One turn sends every row of this set to another row. A few are shown first. Where does it send the rows asked after them?
debik: [ 21   0   0 -22 -12 -15  15  -8 -24  11  10  -3 -19  10  29  16  30 -12
  -7 -22  12 -32 -10  10  15 -14  29 -14  -9 -18   0  16  -3 -13  34 -31
  10]
Roko: [  2  11  -1   7  23 -20   8   2  25 -52   6   3  11   4  10  -5  16   2
  -6   8   5  41  19 -20   1 -11  -7   2  11  28   2  -5   9  25  13  35
 -13]
mevid: [ 10  21   1  21  29 -20   1  33  -3 -30  -4   6  -7   4  -9  -6   8 -49
 -20 -24 -10 -24 -26   4   0  -9  37 -34  -3   1 -15   4 -17  16   7   5
 -26]
fudos: [ 19  27 -16 -30 -24 -18  20  14 -23  -1  12   4 -31  35  52  20 -16 -38
 -12 -15  18   5  40   6  -4 -13  10   9 -11 -16   0  -1  11   7  -8   2
  -1]
fuze: [  7  30 -14 -12 -15 -23   7  10  -6   5  18  -6 -31  37  56  19 -18 -40
 -16 -26  13  10  36  -2  -9 -16  20   4  -2   2  -2   4  16   7  -1   8
   2]
Dek: [ 12 -11 -17  11  28  -8  10  -1   3 -67  -9   4   5   9  -4  -6  11  -9
 -10  20  -3  22  20   5  -5  -7 -32  17  -4   4 -16  -5   9  34  -4  21
 -12]
Duliv: [ -2   6   7 -10   4 -21   9  44 -30 -45  -8  20   4   1 -16  -5 -13 -51
 -22  -2  -5 -17 -14  21  11  -9   2  -7   5 -12  18 -20 -18  25  -4  12
 -25]
Dori: [  6  -2  20  14   5   4  36  19  10 -14  -2   3  -2 -24   1 -23   5   4
 -26 -13 -21  16   0 -16 -27  -7   6   1  46  14  15 -19  36  -2  -6   9
  -4]
fumeb: [ -7  20   0   0  18 -27   1  32 -21 -26   1   8  -5  12 -13  -3 -16 -47
 -11 -17  -4 -19 -31  27  13   0  16 -27  -6  -1   8   0 -18  19  12  -5
 -35]
vipe: [ 34   1  -5   8  26  14  47  -1  -6  -2 -12  -5 -22  -7  -4 -21   8   7
 -11  -9 -18 -12 -13  11 -24  12  10 -19   3 -16 -21   3  24 -14  -4 -35
 -17]
Peko: [ 18  -5  25   6  32  13   2  15   2  -4   6 -12  13  -6  16   4  23   2
   3   1  22  31  10 -33 -20  -9  17   7  39  38   3 -31   6   0   0  -2
 -16]
nos: [ 16  24 -10 -14 -25 -16  13  19 -11  -8  12   0 -27  24  52  17  -8 -42
 -22 -17  13  10  48 -11 -12 -25  16  14   3  -6  -2  -5  17   9 -12  20
  11]
kub: [ 41  -7  15 -30  25  21  28  13 -30  -7  -7   1   3   0   9   9  25   8
  15  20  31  18  13 -11  -3   1   3   7   9  -2  -2 -32  -9  -4  -8 -28
 -28]
vizur: [ -2   0  20 -33 -33 -20  13   6 -21   4  18   7  -3  -1  29  18  23 -13
 -11 -19  13 -13  -2   0  18 -23  19   1  14  -3  36   1   2  -8  36  -6
  13]
zike: [ 13 -33   8   0  27  19  -2  15 -29 -24  -3  -9   6   3   0   6  -2 -11
  -3  18  12  16  15   0 -20  -2 -26  30  30  11   2 -36   6  17 -18 -12
 -16]
bez: [ 14  14 -24  -5 -15 -15   6  11 -16  -8  11  -6 -32  36  46  17 -19 -47
 -22 -19   7  -2  40   8 -17 -20   4  14  -5 -10 -12   1  16  13 -15   7
   9]
misu: [-18 -20  11   6 -21 -20 -14   3 -12  -7  19  -8  -2   1  24  11  10 -31
 -28 -27  -3 -18   0   1   0 -27   8  10  29  10  26   3  14   7  28   6
  23]
dalo: [ 29  27 -24 -12 -12 -15  19  10 -12  -1   9  -2 -37  31  52  18  -2 -38
 -17 -19  13  -2  39  -4 -14 -19  22   4 -12 -15 -20   5  12   3 -11   3
   7]
bet: [ 23  22  15 -19   2 -12  27  49 -24 -43 -11  28  -1 -10 -11  -4  15 -41
 -16   3   1 -16  -8   1  15 -14  21 -18  -4 -22   9 -19 -24  14  -5  13
 -27]
ziva: [ 34   7 -27   8  43  -7  18 -13   6 -50 -10  -3  -7  19   3  -3  21   0
   0  15   1  15  10   6  -2   1 -11  -6 -27  -2 -38  13   2  20   6  -2
 -23]
tep: [ -3  21  -4 -18  21 -27  13 -10   9 -36  10   1  10  23  10   1  -2  10
  12   6  14  42   3   6  17   5 -11  -5  -6  26  11   5   4  23  28  10
 -32]
Fofo: [ 26 -29 -12  -8 -13  -1  12  -3 -38 -13  -1  -1 -19   3  16  12  26 -27
 -22  -9  -3 -44   1  20   0 -17   1  10  -8 -36  -9   9   1  -1  10 -23
  19]
Bekin: [ 16  32  17   4  12 -20  17  46  -1 -33  -3  19   1  -8  -1  -6  22 -41
 -17 -15  -1  -9 -13 -17   9 -17  45 -32   5   2   5 -11 -20   9   9  22
 -24]
Zosan: [  2  -7  12 -14  32   4  -4  -1 -21   9  10 -19   4  20  10  11 -13   2
  18   1  25  25  -7  10  -3  13  -5   7  19  32  12 -19   0   5  11 -33
 -34]
zaluk: [ 32 -18  -4  21  54  20  -3  -1 -11  -1  -5 -24  -7  11   6   7  19  -6
   5  -1  13   3   2  -3 -25   4   8   1   6  16 -33 -12   2   2  -9 -32
 -22]
Nalu: [ 13 -29   0  17 -13  -4  -2   7 -14 -20   2  -3 -12 -10  21   8  36 -32
 -35 -19  -9 -34  11  -9 -13 -33  12  10  19 -14  -5   1  12   4   9   6
  33]
kol: [ 24  13  15 -36  -3   6  62   9 -17   3  -3  13 -10  -9   1 -16   0  22
   0   1  -3   8 -10   8  -2  11   6 -13  10 -15  19 -14  19 -14   6 -30
 -26]
buvat: [ 32  21 -10 -30  23 -13  35  -7  -1 -42  -4  12   1  18  11   1  22  15
  15  23  18  29  12   2  18   3  -8  -9 -24  -4  -8   2  -7  14  16  -3
 -31]
sut: [ 13 -23  -1  11  13  14  33  12 -14 -26 -13   0 -12 -13 -12 -24 -10  -7
 -26  -1 -28  -9  -3  18 -31   2 -23   9  23 -14  -3 -15  31   6 -21 -12
  -8]
vebo: [-14   9  19  -8   7  -9  31   4   0   6   8  -5  -4  -2   3 -18 -24  13
  -7 -17 -12  18 -22  10 -10  11   2  -9  33  20  30  -7  32  -4  14 -18
 -24]

Zosan goes to zaluk
sut goes to vebo
buvat goes to Dek
Where do these go?
fumeb goes to mevid
bez goes to fuze
Fofo goes to misu

One turn sends every row of this set to another row. A few are shown first. Where does it send the rows asked after them?
funob: [ -9   7  18  14 -18 -51  24 -31 -16  49 -16 -37 -24  -3  10   1  -4  -5
   3 -33  24  -1   0 -35 -16  29  -8  19 -28  -4  36  11 -12]
dib: [-18 -21  31  -4  17 -10  23  -4  26  16  16 -11  -9 -37  18 -38 -14  -3
   1 -62  -2  18  25 -14   1  26  11   3 -36   4  21  14 -14]
Menut: [ -6 -11  26   6   0 -26  19 -37  12  29 -18 -24 -19 -16   4 -24 -11  -2
 -32 -22 -22 -21   4 -25  -5  32   3  20 -44   0  24  19 -49]
tager: [ -2 -26  10   4  28 -45   8 -13   8 -11 -13 -22 -36   2 -11 -15 -11  12
 -29   5 -24 -22 -32 -13   1  23  13  11 -11  -4  19   4 -38]
Lugaz: [ -2   5 -14  35  37  -8  44 -35 -30 -10   4 -45   2   5 -27 -27   0  -7
   0   7  34  12 -25  10 -17  31  20  22   0  27  19  -5  -2]
fovi: [  3  46   4  24   9 -25  24 -22  -3  25  25 -41 -18 -11 -21 -32 -13   2
  21 -37  22  38  30 -25 -14   7   6  18 -28  -4  37  17 -21]
lefa: [-18   1  17  24  52 -25   9 -19  16 -17  10 -17 -14 -29 -28 -42 -26   7
 -22   1   7  16  11 -24  24  -6   9   3   5   0  19   1 -44]
duf: [ -5 -31   8  23  -7  10  30 -33  -1  27   1 -14   8  -9  22   5   3 -19
  -1 -17  31  22  -2 -16  -3  39  -3  -6  -5  24  18   1  35]
dinif: [-17   0   1  24  -3  15  27 -15  -9  38   2 -22  -9  -2  27   6  -1 -12
   6 -13  23  16   0 -16 -25  45  -6   0 -16  11  16   5  35]
kelu: [  9  19  23  14  25  28   9 -59   5  18  11 -28   9  -7 -20 -27 -24  -6
 -12   2 -12  15  -3 -19   1  40  -6  14 -23  15   5  19 -33]
Vupeg: [  5  21 -12  25  45 -13  29 -27 -25 -13  -2 -25 -16  20 -26 -15 -12 -12
  -2  12  35  14 -21  -9 -22  21  20  26  11  11  18 -18   0]
Godi: [  8 -15  28  29  -4 -27  30 -16   1  17  23 -24  -1 -54  -5 -32  12  18
   0  -9  -3  12 -19   7  26  39 -15  -7 -13  32  29  25 -20]
Bili: [ 25   1  12  28 -28   2  28 -15  12  16  20 -51  -2   3  -8 -23   9 -13
  23 -28  -7  -2 -36   3   2  34  13   8 -26 -10  26  -6  -5]
ruvam: [  0  19 -14  29  38  -8  35 -27 -30 -14  -2 -31 -22  21 -21 -21  -9 -13
   6   9  33  15 -16  -7 -21  18  26  25  11  18  23 -17  -4]
gon: [ 31  25  13   5  18 -44  26 -15  14   1  14 -36 -17 -17 -39 -35 -11  -3
  10 -30  19  37  23 -10  -2   4  -3  18  -7  17  47   4 -45]
lib: [ 19 -13  22   6  -5 -26  15  13  17  25  26  -9 -15 -47   1 -14   3   8
   4 -17   5  34  -4 -16  18   9 -19 -28   4   5  35  15   2]
zap: [ -2  -4  19  13 -10 -50  28 -32 -22  46 -18 -33 -28  -1  14  -2  -2   3
   1 -32  29   2  -1 -35 -14  34  -5  21 -28 -11  38  16 -14]
Figeg: [  4   8  29  -2  43 -30  36 -28   2 -11 -14  18  -7 -35  19 -41 -21   2
   0 -34  11   5  -7 -20  26  32  14  11 -30   2  12   5  -9]
Medib: [ 25 -26   5  -9  22   9  15   1  -7 -17  20   3 -19 -11  -7 -16   4  -1
 -17   0 -16  20 -24  -2 -26  33  14   8   6  32   7  13   5]
Divos: [ 33 -24  26  -3  14 -55  26 -25  14 -12  -8 -21   1  -3 -23 -25   2 -13
 -14 -10  26  39   6  -4  14  19  -2   7  10  37  41   0 -36]
Nibep: [-14  16  13  35  36 -21  18 -14  24 -16   9 -48   1 -18 -23 -36 -27  -2
 -14   3   6  16   7 -10  37  -2  10  -2  -2  -5  25 -18 -41]
lese: [ -2 -43  24  13   1  -9  21 -22 -10  12  -6  -9  10 -10  24   2   9 -14
  -7 -10  38  28  -5 -19   3  31  -3  -6  -1  29  14   0  29]
sikeg: [  3 -34  11   3  30 -35  15 -11   4 -11 -14 -20 -36  -4 -11 -17  -9  16
 -32   9 -16 -21 -34 -12   6  17  11   9  -8  -2  21   7 -40]
dud: [  7  44  11  14  16 -26  23 -22   2  28  28 -42 -20 -12 -24 -39 -12  -4
  21 -33  25  35  26 -21 -12   5   1  13 -28  -2  40  15 -30]
Gaba: [ 13  16  17  14  22  29  10 -57   0  13  14 -31   3  -9 -25 -26 -18 -11
 -11  10  -8  12  -2 -23  -6  33 -13  15 -16  17   5  16 -40]
dalom: [ 20 -28   7 -10  36   4  12  -6  -6 -18  21   2 -23 -14  -6 -19   6   1
 -24   4 -15  21 -18   4 -22  30  14   1  -2  31   6  13   6]
Bub: [ 12  -7   6   0  14 -31  12  21   5   4  23 -16 -22  -5   2   2  -9   5
  10 -17  25  44   6 -26   1  -3  -8 -19  18 -11  29   1  20]
Pefo: [ -4 -16   0  13  12 -62  21  -4 -27  10 -13 -32 -44   7  -6   7   0  14
   2  -1  30  -1 -36 -21  -8  14   5   9   6  -5  34   2  -2]
dif: [ 16  -1 -11  44 -24 -19  13 -20  13   4   0 -46 -26  17 -24 -14  23 -25
 -20  18  15  26  11 -14 -16   0   9   2  -4   9  39  -6 -15]
Zovun: [ -4  -4  15  17  -5 -37  34   1  30  -4   2 -16 -21 -27  13 -29  10 -19
 -11 -46  11  29  41 -20   0   0  31   1 -28   2  30  -5  -3]
rotak: [-39  -5  15  39   0   1  15 -23 -17  25  17 -16  -3 -17  11 -40   2  13
  -3 -22  13  -5  -9 -45  -4  20  14  -1 -34 -12   0  14  18]
kikam: [ 15  19   3  31  -2  19   6 -43   1  13   7 -47  -6  13 -41 -16  -6 -10
 -17  23   4  20  -4 -17 -13  20 -13  11   3  21  25   9 -32]
tob: [ 33 -20  10  -4  -7  18  20  -8  -7   9  23 -17 -11  -1 -10 -23  15 -11
  -3 -20  -8  15 -39   7 -29  38  16   4 -11  21  19   9   9]
Tuzip: [-27   8   4  22  54 -33  24 -19  10 -18 -26 -17 -34  -7   8  -3  -9   2
 -15  25   9  25  28  -8   3  10 -11  14  -3  19  21   2 -14]
bib: [-12  -1  18  25  47 -23  16 -18  18 -20   7 -19 -11 -24 -23 -40 -31   4
 -17   7  12  10  18 -22  27  -9   6  -5  11   0  21  -3 -41]
Giva: [ -4 -16   1  15  15 -62  17  -3 -31  12  -9 -33 -37   9  -5   2   0  17
  -3   3  24 -12 -34 -18  -8  21  -1   8   2 -12  35   7  -1]
dofu: [ -8 -17  21  12   2 -22  27  -1  32   1  15 -10 -17 -38  15 -33  -1 -14
  -8 -53   1  25  34  -8   8  11  28   2 -35  14  35  -7  -7]
pota: [ 10   0  12   1   6 -31  11  28  12  13  25 -13 -23  -9   4  -4 -10   6
   9 -17  23  42   1 -22   2  -2  -6 -20  18  -5  35  10  19]
nodo: [-10  -7  -3  33  38  -4  36 -38 -30  -8  10 -38   1   1 -20 -33   1   5
   5   9  19   4 -33  17  -5  39  12  26 -17  38  14   2  -6]
keb: [-20  -1   4  22  -6  17  22 -21  -7  42   3 -27   0  -4  31   1  -1 -16
  11 -11  20  15  -5 -19 -16  43  -2   1  -8  14  15   2  31]
duse: [-15 -21  29  -6  15 -16  24  -5  27  13  17 -11  -3 -46  20 -45 -10  -5
   1 -54  -1  11  26  -7  -4  22  18   4 -33  12  21  11 -11]
Gezug: [-32 -12   7  12  29 -12  20 -14  -2  -4  -3 -51 -10  48  -5 -12  -4  -7
  12 -21  18  12   4 -21 -32  13  16  30 -12  -4  10 -13   6]
Sota: [ -6 -12  26  10   0 -32  16 -42  16  27 -22 -23 -29 -16   8 -17  -9   0
 -28 -21 -20 -10   5 -32  -4  34   6  20 -40  -2  21  18 -50]
Tiko: [-17  27   5  42  23 -14  29 -25  32  -7   7 -51  -3  -3 -21 -36 -25  -2
   1  -1  -4   4   5 -11  37   5   6   6 -16 -14  22 -11 -35]

tager goes to Giva
Lugaz goes to duf
Where do these go?
dalom goes to Bub
Tiko goes to nodo
Pefo goes to funob
rotak goes to Figeg
tob goes to lib
Vupeg goes to dinif
Gaba goes to Medib
Bili goes to Godi
duse goes to bib

